In the data rows, 128 means zero.
Some points, each followed by its number:
ndarray[170 109  89 103  67 107 151 154 130 126 115 102 168 114 131  62 159 138 133  57 138  72 203 162 114  68 145 128 155  98 130 123 168 117 107  92 132 142 124 181 124 197 179 105 127 170 141 181  86 166 123  83 153  85  83 144 136  78 126  61 140 100 175 104 115 102 171 153 135 133  90 117 160 144  99  93 116 110  82  85  83 146 166 182 125 172 111  47 199 135 142  55 136 149 146 114  86 158  94 136 144  59 110 156 106  80 140 134 118 146 112 117 107 144 106  94 145  83 155 118 145 109  97  85 134  77 117 255 170 198 105  80 148 139 156 129 157 182 195 116 148 156  60 196 137  86  71 116 103 122 127 177 124 207  89 122 160 103 108 111 127 142 106  81 132 126 142 154 145  69 111  87 116 165 109 139 152 153 173 149  89 112 116 151 121 105 161 101 104 166 133 156 132 107 175  91 130  30  80 103 148 112 114  90 141 123 146 197 110 110 125 173 141 164 156 132 109 178 112 169 112 183 146 155 138 140 183 171 160 122 111  77 124  92  79 139  89 164 149 152 175 188  83 110 124 112 140  72 132 118 139 130  88  92 119 124] 0
ndarray[133 102 101 113  99 118 132 121 130 115 124 137 143 100 129 102 146 139 132  90 139  93 166 125 119 104 143 141 115  95 135 105 144 121 116 104 119 120 125 163 128 154 162  93 113 153 150 142 125 146 112 123 115 126 101 131 122  98 126 101 123  93 161 121 121 121 154 138 137 131 105 120 159 122 117 163 111  96  94 110 111 140 124 152 122 142 105 101 178 138 133  91 128 140 117 120 100 138 132 122 125 117 113 145 127  93 123 134 124 117 111 133 127 137 118  98 130 104 143 121 138 136  96 110 119 118 131 200 145 161 121 101 152 147 135 124 153 160 148 134 144 148 104 151 147 114 104 118 111 134 119 133 130 157 111 120 138 125 132 126 121 125 127 116 130 119 142 129 140 112 119 130 131 137 142 135 150 165 130 144 112 119 124 125 125 106 139 128 125 135 119 132 151 109 159 115 140  90 117 116 137 109 123 105 123 117 126 158 125 115 128 145 132 138 140 129 135 165 113 129 126 144 146 132 122 134 138 160 151 122 118 113 112  93 114 118 127 148 141 137 164 167 104  94 117 127 136 103 130 127 132 116  84 103 108 122] 1
ndarray[133   0 110 210 137  64 133 170 127  99  29 150 255  51 123 102 220 137 132  72  97  68 238  44 155 118 143 232 146  79  94  88 173 107 106  72 131 206 144 104 159  92 255  73 117  46 108 133 123 189 128 143  90 101 139 199 202  71 133  69 145  82  99  63  89 146 214 185 138  75  82 123  98 125  37 124 100  70 115 132 159 140 127 135 186 174  77  39 242 150  97 123 174 138 122 121 175  54 146 181 119  88 114 166 141  99 119 109  83 137  34  84 140  45  71 148 154  90 137 110 104 126  88  92 113  79 167 196 183 155 151  61 177 121 112 130 183 188 109  93 141 101  64 133 135  61  61  44  94 173 153 147 222 220  56  87 108 136 148  98 110 130  96 108 141  95  90  61  67  26 137 134 155 181 103 137 122  92 117 148 139  94 114 211 113 205 135 134  83 177 178 134 108  79 179 115  95  28  75   4 174  85  46  92 105 130 158 136 106 163  77 188 200 237 145 101  51 157  65 252 230 115 220 192 144 110 247 102 181 171 133 112  99  72  77  85  95 149 147 153  96 196  83 159  51 130  32 118  97  74  97 186 137  54  93 102] 2
ndarray[113 111 138 121 145 138  89  93 112 168 137 177 167 142 104 148 155 122 153 143 119 146 133 106 125 104  99 147 110 131  68 121 150 124 108 152 118 146 159 128 128 137 128  73 149 101 110 144 143 143 146 157 115 128 120 110 176 143 137 108 103 136 117 123 138 164 138  95 121 156 134 164 143 131 128 137 129 115 151 131 171 126 152 116 138 129 109 135 143 145 121 190 138 154 111 101 139  89 129 115 102 121 121 149 141 134 142 107 130 128 108  86 118  77 126 132 130 131 145 109 118 137 136 138 156 139  89  95 139 149 102 102 117 120 114 117 118 161 122 153  73 112 125 124 120  82 137  82 121 140 125 122 149 115 139 114 117 154  85 118 131 156 117 131 114 111 106 123 118 153 127 141 148  95 116 112 143 135 114 104 115 115 120 147 125 128 119 127 118 100 146 117 135  94  81 121 134 138 132  89 132 126 122 106 135 146 159 117 150 135 122 140 106 131 138 122 133 103 135 138 131 109 147 139 121 154 173  87 123 152 124 103 129 158 108 126 107 103 140 122 128 131 100 125 138  83 125 155  84 142 121 169 126 125 166 117] 3
ndarray[121 153 154 133 167 164 146  87 137 115 131 130 123 157 130 131  90 134 101 138 133 169 105 157 123 141  84 110 153 144 134 134 119 138 163 151 142 120 119 107 111 111  85 129 154 127 121  96 136 120 114 110 136 163 134 110 109 146 120 143 147 160 139 148 150 138 107 114 124 139 141 147 114 114  97 141 145 166 117 124 131 100 120 112 116 115 155 145 107 115 122 146  96 102 129 130 107 125 148  97 101 145 133 103 128 126 142 120 131 114 137 128 146 140 142 121  93 129 118 155 140 132 125 159 122 154 106  86 136 107 131 142 105 119 146 136  94 101 144 150 131  88 161 158 113 147 170 139 113 117 118 142  90 124 136 149 143 112 135 133 149 119 148 151 122 152 150 124 115 148 136 100 117 133 103 136 101 127 133  98 151 154 134 115 138 142 127 101 144 128 110 124 121 127  76 118 129 149 129 178  99 147 154 145 126 127 139 118 122 111 118  91 110 115 124 125 158 110 136 113 115 138 109 109 116 148 100 147 109 128 116 139 153 144 143 127 139  99 138 129 127  91 148 133 116 137 158 146  97 132 105  91 115 146 145 115] 4
ndarray[118  94 144 164 146 128 129 131 131 136 137 130 148  98 123 160 156 118 146 126 146 126 130 123 147 117 136 145 134 118 102 108 139 129 104 129 130 132 140  98 137 106 125 111 153 104 125 124 139 155 118 133 107 156 111 145 142 133 148 131 130 114 137 109 130 125 127 127 122 137 132 148 103 107 105 135 139 121 126 125 130 138 145 118 140 133 143 127 153 142 134 146 128 138 143 125 135 102 141 130 118 103 119 123 131 122 142 130 111 111 115 131 139 117 126 132 137 154 137 123 118 114 102 134 132 130 140 132 145 112 121 123 140 133 119 142 112 120 116 126 122 147 124 128 133 116 138 106 131 140 124 120 127 149 118 130 129 116 131 113 127 117 121 120 128 120 132 130 107 137 129 106 119 142 127 137 124 107 133 105 132 115  94 132 129 147 120 127  93 134 142 128 114 114 116 131 144 114 147 121 121 119 143 144 138 127 139 126 128 132 119 140 138 124 142 122  94 121 128 149 138 105 138 149 105 142 151  95 136 139 122 122 140 125 120 129 135 131 117 133 124 126 104 134 118 119 102 139 153 132 134 156 139 107 124 139] 5
ndarray[129 109 158  97  71  93 143 149 110 130 101 124 156 169 125 129 133 109 167 119  97  73 132 122  88 107 162 148  78 142 172 117  94 138 146  73 121 191 148 161 139 105 154 166  95 122 108 107 152 115 164 125 125  93 170 170 100 135 143 127 144 130  80 132 125 126 174 166 154  99  95 106 122 128 166 170 140  96 175 115  92 128  92 104 128 143  70 139 134  71 104 128 143 130 108 216 133 125  75 111 172 176 156 178 123 124  93 143 102 173 124  81 127 148 104 134 110 146 152 165 102 122 156 128 159 128 126 115 157 164 115 117  92 202 114 126 104 157 131  87 103 171 113  93  72 113 103  87 127 155 145  99 157 115 116  85  86 152 140 107 123 130 102 130  98 100 118 112 150 127 104 158 126 123 104 113  89  95 131 152 108 110 200 118 160  72 114 125  93 132 163 132 143 162 137 116 146 153 108  66 164  93 110  83 143 175  91 108 151 120 158 101 175 134 166 128 159 120 134 112 152 146 127 127 134  76 103  97 140 102 174  95 120 112 114 129 124 167  97 120 124 163 155 109 104 124 126  73 113 105  92 154 125 134 130 125] 6
ndarray[117  97 105 108 156  75 171 145 125  29 114  43  49 159  50 127  73 127 124 198 199 153 149 177 146 149 172 181 137 118 141 170 129 144 205 183 162 206 109  33 119 135  59 255 156 138 164  51 122  31 111 124 110 191 163 124  76 161 210 148 183 145 101 103  85 155  45 192 182  96 135 139  89 120  79  71 180 176 120  63  62 109 133  42 111  95 163  97  86  66 137 128  49 123 214 242  53 120  16  78 121 125 151  75  83 166 186 125 106  94 139 174 194 197 159 155 130 255  37   2 143  71 167 171  49 165 146  64  65  10 165 212 101 188  98 249  70  76 110  54 219 145 121 133  51 151 172 138 185  54 182  31  45 103  36 119 181  54 157 160 167  93 194  84 118 167 135 137  95 187  76  57  95 173  87 151  56  84 161 162 180 110  76  18 207 130  67 112  16 118 116  92  50 149 125 127 170 128  62 148  87 165 150 233 202 130 109   0 101  91  80  51 189   0 137  34  95  65 149 160 121  44 104  16  95 139   0  97  82 144 185  84 143 117 227  81 255 106 166 157 112 140 183 211 110 223 155 112 191 144 173 132  59 255  75 229] 7
ndarray[115 131  74  83  62 141 142 191 122 136 140 201 112 123 117  46  85 168 150 140 138  70 176  58 104  84 149 121 111  63 185 156  84  90 104 124 136 173 146 164 115 215 150 144 117 122 113 152 120 127  77  90 125  75 117 122 200 133 198  94  72 151 121  95 129 131 124 129 153 115 145 107 195 149 174 160 142  71 105 120 132 216  81 171 153 145 110  66 198 175 130  42 212 168 109  92 111 131  99 127 203 133  86 147 192 116 166 148 116 141 149 105  86 155 147  74 164  87 128  80  96 110 134  96 133 151  79 209 192 163 110 121 186 147 194 139 166 147 109 120 156 159  85  65 161 157 157 122 128  92 181 138 144 174 128 155  77  71  79 127 130 136 115  62 156 158 134 136 171 109 131 189 112  99 140 141 180 224 124 164  86 106 156 157 145  66 153 142 201 107 110 150 109 158 184 111 203  94 155 113 138 121 149  78 129 164 158 211 158 128 111 150 123 163 119 133 129 178 115 156 106 121 149 107 176  53 162 135 172 122 161 105 107 124 131 152 145 177  88 126 124 127  77 116 131  89 137  83 164 178 153  53  87 182 109 156] 8
ndarray[123 196 104  78 114 140 152 119 143 153 123 149 104 151 145  84 112 135 122  87 142 115 100 135 109 162 142  80 140 145 146 122  91 109 114 163 134 135 112 131 112 122 105 155  65 142 108 151 107 102 139 124 129 110 172 123 117 146 133 118 107 159 118 147 157  98 102  93 125 139 142 102 128 137 173 117 120 133 175 160 151  95 115 115 128 115 140 135 106  91 116  84 160 126 111 122 113 135 171 111 128 167 115 141 199 102  72 131 140 182 157 163  85 117 137 118 138  79  89 139 129 129 174 119 148 117 120 157 150 129 108 144 109  96 155 104 125 161 139 135  79 128 122 128 155 123 138 167 114 141 128 170 131  99 137 135 112 112 123 135 144 122 101 146 135 157 127 125 149 141 170 111 129 109 129 103 159 134 126 122 127 138 194 140 103 148 156 118 173 135 135 138 133 132 118 147 150 155 125 132 114 143  94 150 118 119 128 111 149 170 141 116  89  99  84 144 150 154 123 129 114 140 139 128 150 125 138 127  82 114 123 159 141 163 129 166 116 139 110  87 126 117 152 100 160 108 142 121 110  91 116  60 142 169  91  94] 9
ndarray[145  85 158 150 144 142 119 130 126 118 136 114 149 121 121 145 142 122 123 140 127 122 119 121 146 116 120 146 114 132 113 112 133 147 105 126 114 138 143 129 144 112 142 105 127 110 120 119 133 142 127 156 138 119 126 141 121 125 114 138 122 106 120 132 125 147 126 132 132  97 124 148 127 141 126 122 141 133 148 126 126 135 155 118 138 149 108 127 143 126 108 146 114 142 103 142 145 117 110 117 144 104 140 133 126 143 149 122 120 105 123 115 141 118 122 146 103 161 140 130 104 110 121 137 114 115 148 110 103 119 138 110 151 116 110 123 133 139 122 116 123 114 134 124 110 131 117 102 124 132 149  99 148 126 143 112 122 150 122 122 114 135 113 110 129 104 136 129 120 120 116 129 137 117 123 138 107 102 144 119 119 127  96 139 113 130 115 138 119 127 140 119 119 113 111 113 125 134 125 118 128 138 128 113 128 147 127 117 109 119 117 135 152 131 132 127  98 114 119 131 147 136 130 156 110 132 119 105 141 115 152 122 102 119 120 120 128 122 109 126 112 145 136 145 129 138 123 113 148 143 111 171 139 117 158 139] 10
ndarray[139 156 118 106 139 164 153 109 132 115 133 171 113 146 128 117  99 125 129 109 139 142 164 127 116 151 103 107 108 135 149 169 122 123 145 170 116 155 125 124 106 145 104 120 131 161 100 133 129 136 156 105 118  97 144 138 113 118 114 121 126 138 178 136 165 106 128 105 138 163 117 117 144 161 146 135 132 152 101 153 145 104 147 147 117 124 111 133 152 129 130 160 110 137 139 127 103 155 156  90 139 126 131 137 134 118 103 147 173 157 141 120 103 149 119 124 126 101 116 126 128 135 146 103 135 151 139 141 144 146 104  95 110 119 167 110 150 171 153 145  97  94 130 154 145 116  96 158  97 111  96 146 116 115 161 127 151 115 139 114 142 138 121 154  96 176 118 148 135 145 126  98 128 105 126 106 149 185 100 125 141 153 135 119 137 133 140 105 119 125 114 103 136 120 103 114 142 151 115 161 109 108  85 135 108 125 137 126 147 110 149 127  90 123 135 159 149 121 122  96 104 113 153 146 116 187 160 177  99 111  93 160 142 141 117 151 151 142 140 109 173 107 136  88 155  93 162 111 119 146 143  81 128 126 132 105] 11
ndarray[127  66 169 154 124  77 162 111  76  62 131  53 160  91 136 147 176 127 108  88 146 149 126 157 142 113  94 138 121  85  92  83 203 172 125  88 138  78 130 162 144 136 178  73 170 158 125 106 137 174 107 119 162 193  55 117  87 104  77 154 161  90 145 133 110 107 148 171 154 117  51  92 107 150  98 169  96 127  75 144  75 149 172 163 137 121  74 102 117 145 164 104  78 105 141 122 151 133  93 145 106  77 139 150  59  84 172 122 138 114  87 139 176 167 143 137 109 107 183 205 155 145  43 132  59  87 173 139 116 143 148 107 101 104  67 105 141 130 150 165 181 153 157 160 112 114 124 118 126 151 128 160 112 170  95 129 160 151 122 164 100 151 169 122 111  76 132 149 134  90 133 138 143 184 130 143  90  96 127 111 109 159  71 109  96 127 155 124 113 202 118 116 208 130 134 110  77  33 102 179 141 113 123 118 109  94 107 147 104  81 119 134 163 173 161 159 139 133 104  96 147 171 120 146  78 140  76 187 193 134 122 125  95  71 124  76 113 162 122 144 118 156 125  86  83 201 194 147 104 121 105 155 109  47 202 153] 12
ndarray[131 129 114 134 119 124 121 147 125 137 124 104  91 137 118 127 107 114 132 127 123 131  95 132 146 168 151 107 141 130 127 137 142 122 149 131 113 105 132 153 132  86  97 166  98 102 161 128 140 113 107 145 144 116 154 159 103 141 130 145 131 142 119 128 136 118 122 134 135 102 152 120 102  94 133 100 156 126 127 132 131 133 129 127 151 123 162 137 116 121 116  96 144 139 121 170 108 132 134 130 126 139 119  95 150 123 132 131 118 111 148 182 140 127 147 127 135 153 109 128 131 110 143 141 121 117 144 118 118 102 159 146 131 128 133 158 109 100 103 106 171 138 119 121 144 147 153 158 133 119 144  99 109 115 101 111 159 112 161 148 134 103 126 125 156 123 152 134 105 139 117 122 131 128 151 117 131  90 137 137 119 109 100 110 131 157 118 169 128 156 124 129  90 148 163 151 111 133 147 129 121 153 147 190 129 137 108  95 121 141 128 111 150  77  87 107 115 131 133 110 122 129 127 109 129  88 114 119 108 115 131 164 171 131 153 153 153 120 104 129 123 103 149 157 111 145 114 118 165 117 134 115 151 161  95 123] 13
ndarray[124  95  86 143 125 108 131 128 125 139 141 125 123 104 163 138 109 148  93  90 128 115 127 136 142 135 128 127 111 116 143 102 144 146 108 119 103  99  90 161 134 146 148 100 101 173 162 158 106 163 104 132 139 125 106 122 104 109  90 109 126 115 151 109 128  82 131 119 124  97 100 108 156 122 126 150 140 118  83 143 113 125 131 140 128 130  98 136 132 169 158  90 109 149 104 133 140 130 147 144 109 109 129 136 121  94 123 156 115 146 145 198 105 114 149 120 117  91 152 133 140 171 120 120  94  70 125 212 100 145 141  99 140 132 123  93 166 148 133 123 144 131 110 173 123 106 105 158 133 147 107 132 124 112 137 123 152 133 132 183  89 133 143 112 146 141 147 158 165 122 123 130 128 136 130 105 157 126 119 164  93 140 146 137  76 136 145 129 152 171 128 148 153 118 141 144 116 106  96 139 135 168  84 136 126 126  87 146 134 131 106 130 135 178  94 140 122 145  92 127 117 166 139 166 130 133 145 175 150 115 132 123 122 133 119 123 102  97 116 124 103 164 128 106 133 109 140 134 116 130 139 117 126 141 110 142] 14
Which five points above are nearest to each new point by angle? Their numbers follow each, nearest first.
ndarray[130 121 178 117 131 146 129 110  86  99 112 131 166 137 128 127 173 119 160  99 129 166 136 151 117 127  86 122 106 169  97 109 122 141 127  82 134 124 152 150 132  88 149 118 162 117  80 119 112 102 118 123 128 143 136 133  96 134 109 154 152 100 147 153 142 143 132 150 137 150 138 103 152 159 133 124 121 162 147 121  92 114  93 121  83 111 103 117 130 107 141 173  97 107 127 117 179 142 125  75 125 131 147 164 109  98 123 122 136 109  85  87 173 129  82 100 127 157 130 170 132 114 134 120 118 157 109  84 168 138 127  98  73 118 134 119 118 136 166 137 114 105 169 133 113 106 115  86 122 162  91 168 138 121 146 131 155 134 135 133 139 169 138 139 106 102 120 147 110 118 160 134 124 143 108 121  85 121 143  92 120 132 132 136 118 143 175  77 131 118 111  92 168 112  91 117 151 113 171 134 141  97 131 110 132 146 138 151 101 125 151 123 141 140 145 122 161 147 103 103 150 141 130 120  91 151 100 118 130 109 141 129 108  97 115 150 116 192 158 114 136 119 134 102 116 137 169 115 104  90  73 167 112  68 187 112] 12 6 4 3 10
ndarray[142 158 125  58 109 139 125  71 119 185 200 116  69 106 165 156 127 125 160  93 147 168  51 204 128 105 141  84 100 160 104 118 107 156 127 115 135   6 121 221 149 100 113  91 131 170 136 151 124 100  54 194 195 123  72 155  72 108  52 158 121 140 172 120 103 109 109  96  56 129  97 129 135 151 197 145 136 129  78 144 112 120 134  80  81 160 145 167  80 132 155  97  57 170 118 154 162 149  88  93 190 137 154 151  81  64 132 160  89  71 148 136 159 139 158 141 139 128 208 189 172 160  71 172 110 128 102 140 129 126 122 141  62 151 103  81  79  82 183 168 140 172 189  97 102 149 135 151 132 124 109 159  80 134 136 125 180 155 165 162 122 148 129 132 131 131 155 188 181 128 145 135 111 128 146 113 164  66 165 110  92  97 106  92 150  99 154 132 153 154 139  96 250 132 151 170 103  88 202 161 140 151 177 177 148 138 119 190 141 123 160  98 131  76 130 130 115 133 172  40  97 197  68  61 108 111  42 171  69 117 126 141 166  86 170 145 101 173 118 112 164 163 132 132 143 150 178 137 165 142 138 157 115  79 148 162] 12 14 13 4 1
ndarray[141 135 134 126 120 133 112 109 124 138 121 148 149 123 132 128 134 127 128 118 130 124 123 131 127 124 117 124 124 130 114 122 140 113 118 135 137 127 140 128 134 124 128 115 119 128 116 140 122 146 130 137 130 124 125 130 125 112 120 138 130 127 129 115 127 121 129 118 122 141 123 128 129 130 136 124 116 116 127 140 130 122 114 144 124 121 116 135 119 142 125 133 124 125 131 118 140 130 138 126 113 131 119 135 143 129 123 130 126 131 127 123 116 113 114 126 132 108 138 137 131 138 122 121 131 131 131 141 141 133 128 125 124 114 112 109 141 145 142 134 108 124 145 137 133 122 119 132 123 145 105 139 135 125 131 132 121 153 126 120 126 139 121 130 116 136 127 128 123 116 133 125 134 125 123 125 132 137 123 114 126 111 138 147 112 136 131 109 140 122 149 134 135 113 120 138 134 116 132 129 139 121 107 119 116 102 139 136 139 134 129 135 113 136 118 144 132 134 128 122 129 125 137 142 123 132 159 134 126 125 129 137 121 127 112 129 109 135 129 107 139 119 113 115 127 118 128 136 116 107 117 126 127 118 134 118] 3 11 9 2 14
ndarray[126  79 125 159 115  97 133 148 113 129  98 136 170 109 115 130 168 128 128 115 130 103 162 106 137 125 127 161 131 118 131 106 158 128 112 108 119 149 142 122 134 127 166  90 120 108 130 130 134 161 140 134 108 118 120 150 152 109 150  98 132 114 130 104 110 135 149 145 141 113 124 128 124 123 106 120 118 106 135 114 120 127 129 138 148 148 107 106 161 133 136 138 149 137 113 133 143 124 126 136 119 120 122 136 138 120 122 108 125 129 102 137 126 101 113 115 137 126 124 113 117 121 114 105 126 109 152 173 141 125 126 105 148 143 117 141 141 151 127 103 132 120 104 140 133 105 103 108 126 135 135 126 167 145 109 120 105 127 130 132 118 126 104 110 126 109 120 108 119 107 126 149 161 131 131 149 129 127 130 152 119 116 130 143 114 135 123 142 100 136 151 140 110 118 146 131 116 106 109  94 137 126 102 123 134 132 133 119 114 126 113 165 155 157 125 131 117 137 105 166 155 113 167 167 135 141 176 113 166 144 141 108 116 123 106 129 113 126 119 140 124 146 104 127 112 119  94 109 140 102 132 144 141 110 108 123] 2 0 1 5 10
ndarray[129 129 118 132 126 117 130 128 133 125 134 128 125 123 132 133 120 133 124 123 126 119 119 129 135 131 129 130 130 120 134 128 140 127 125 127 125 124 127 132 130 131 132 113 118 132 140 135 121 137 126 130 129 126 125 130 131 123 128 124 121 127 129 125 125 123 135 125 132 122 122 120 130 126 136 135 130 128 119 132 126 126 129 129 131 128 127 116 133 133 136 115 132 137 125 124 126 135 124 135 120 125 128 130 129 125 125 131 122 129 132 136 122 126 129 121 123 117 128 129 127 131 121 122 122 123 129 142 127 132 136 123 127 123 126 121 143 134 134 134 133 134 122 127 124 125 126 130 134 127 127 132 136 125 124 123 129 131 130 136 123 126 125 121 128 134 134 126 133 130 125 130 128 127 138 129 130 125 133 137 125 124 132 126 122 125 131 139 129 127 130 133 139 127 138 131 119 126 117 129 129 131 115 130 124 124 123 133 128 128 132 126 127 144 126 134 121 135 124 132 128 131 132 129 136 132 132 131 131 125 118 131 125 127 121 127 124 127 126 132 129 133 126 128 130 127 131 127 129 132 134 130 121 126 122 125] 14 1 0 12 2
ndarray[136 107 195 144 182 163 193  84 120 104 140 121 118  91 118 150 152 103 143 124 135 236  96 181 190  97  82 117 126 166  72 105 153 198 152 149 140  93 157 101 108  71 141 118 158 124 152  96 111 129  96 149 128 240 105  90 107 131  81 152 162  98 145 151 133 158  65 118 135 139 120 133  94 159  79  64 172 166 101  96 130  75 148 122 113 143 127 167  96 128 141 165  65 145 125 126 128 141 120  93 156  53 146  83  91 144 179 123 156  47 126 101 218 143 128 157 102 187 123 151 169 103 150 191  96 134 125  39  70  86 180 198  65 113  94 129  78  99 171 172 123 110 182 138 113 190 141 124 164  68 130 114  63 143 137 113 188 120 109 104 144 148 147 134 121 130 129 144  76 132 169 100 125 172  98  99 111  72 120  70 149 175  68 113 125 141 148 140 169 135  79 121 146  93  77 109 118 110 186 212  73 157 219 123 119 137 118 106 114 106  95 114 129  75 125 102 123  92 162 101 145 126  91 105  52 153  79 134  68 144 139 165 167 109 205 112 161 118 128 147 139 110 138 193 126 181 196 193 126 156  99 188  81 117 166 127] 4 7 12 10 5
ndarray[167  80 116 154 126 133 165 128  83  55 168 109 100 137  97 109 142 110 134 112 149 106 192 124 159  81 164 159 126 103 152 134 208 161 149  52  75 110 117 210  95 188 190  55 126 155 150 133 139 132 121  72 140 153  45 109 150 109  82  81 107 110 170 183 100 154 145 145 117  85  46 115 141 143 103 128 164 115  85 102  92 138 195 139 127 140  84  73 140 161 167 116 100 189 117 131 129 142  26 124 148  92 169  83  27  97 175 128 134  54 134  97 143 165 181 128  71 134 167  89 110 144  76 102  54  96 132 140  59 191 151 132 135 165 102 117 169 151 124 193 139 149  99 148 100 153 128  94 112  69 177 109  84 153 149 161 119 186  90 147  89 142 146 103 151  92 177 111 166  88 102 139 123 150 129 167 139 141 132 175  92 143 112 134 120  73 129 166 137 112  57 156 213 116 151  68  88  77 134 117 143 124 150  50 124 143 122 220 108  51 132 172 220 195 199 149 113 145 128 133  75 143 106 150 125 165  83 155 171 166 141 108  99  58 154  75 100 141 163 153 153 202 139 104  74 135 153 135 106 215 138 183  87  88 170 137] 12 1 0 14 10
ndarray[137 188 103  96 117 155 137 134 165 176 117 137 124 143 143 108 105 136 103 105 132 134 106 119 106 130 137  78 138 153 150 154 102 114 136 172 138 132 140 119 145 100  91 160  72 147 131 166 111 107 157 122 139 109 171 150 121 137 114 139 110 165 135 127 162  95 110 102 115 115 147  97 133 156 167 122 110 121 170 169 136 105 120 145 132 129 143 145 118  92 103 111 163 124 125 143 114 136 181 123 114 166 121 123 191 104  63 136 146 171 153 156 103 100 126 111 148 100 103 155 145 142 168 128 162 113  89 148 132 128 120 142  96 108 146  90 170 161 152 117 111 118 147  96 158 117 105 158 117 151  96 170 122 110 152 130 118 133 135 122 138 120  82 169 117 146 128 142 148 154 158 112 134 132 151  92 159 183 116 123 140 118 164 121 103 132 155 145 164 133 138 143 125 120 121 151 142 154 155 137 103 145  93 127 113 111 105 127 127 165 159 100  92 113  83 152 134 152 125 116 128 119 117 126 151 110 144 134  72 102 115 186 137 170 135 176 130 138 125 128 120  95 127 113 171  97 135 129 117  76 140  85 171 165 120  83] 9 11 13 4 14
ndarray[131  76 166 140 114 106 134 130  85  95 135  90 131 145 129 142 151 114 150 142 124 130 105 149 124 107 160 141  90 137 144  94 141 145 141  95  99 151 123 144 128 119 161 154 129 109 122 103 135  88 173 134 150 161 129 146  80  94 122 145 125 112  75 141 118 129 107 152 146  84 132 112 114 152 142 117 123 143 163 133  74 115 144 108 107 146  78 138  93  87 134 120  85 102 157 171 147 140  43 107 154 146 151 123  99 148 118 132 124  95 113 101 174 155 102 153 120 194 136 150  94 141 184 152 106 101 150  88 119 125 142 137  71 143  83 132  98 116 135 107 133 128 148 116  89 124 126 115 148 133 127 100 127 122  90 113 147 136 133 141 114 121 116 143 118  78 121 114 155 140 108 148 152 133 113 125  61  66 135 127 148 142 144  96 140  91 107 107 113 118 137 109 152 129 118 132  97 135 117 120 121 137 135 130 123 141  85  94 126 121 142 100 168 103 139 132 132  79 129 116 166 144  99 107 131 116  41  82 131 123 151 109 104 106 165  79 126 135 117 120 110 136 188 140 113 164 156 111 151 112 122 165 120 152 148 146] 6 7 10 12 13
ndarray[136 121 149 132 108 142  92 121 107 219 114 122 206 117 127 141 174 130 180  92  92 100  78 125 108  85 177 137  76 157  93  89 119 142  74 124 108 127 135 167 184  66 121 105  54  87 108 186 111 101 143 177 157  93 148 153 109  78 117 114 107 131  93 109 155 144 113 103  74 104 115 147 148 151 160  87 162  92 183 189 135  85 136 122 130 181  95 157 149 103  87 119 170 179 108 144 148 151 141 115 140 165 117 148 183 128  80 114 114 128 112 137 116  72  92 138 177 128 123 144  79 132 160 109 161  77 157 181 142 120 162 122 124 142  96  98 109 160 160 124  47 120 106 117 113 111  79 137 129 166 138 139 202 126 109  79 115 170 116 131  97  89   0 148 158 101 125  99 147 110 145 171 156 137 137  84 136 105 141 133 120  91 165 137  95 138 137 163 151  92 198 120 136 100 120 149 106 148 180  52 120 136 122 180 115 154  97 127 158 182 126 169 119 131 101 134  66 155 144 162 180 157 153 170 148 117 196  56  88 116 170 135 114 132 136 175  72 151 118 127 142 149  94 139 135 106  90 135 140  58 127 200 154 109  79  72] 2 6 3 9 10
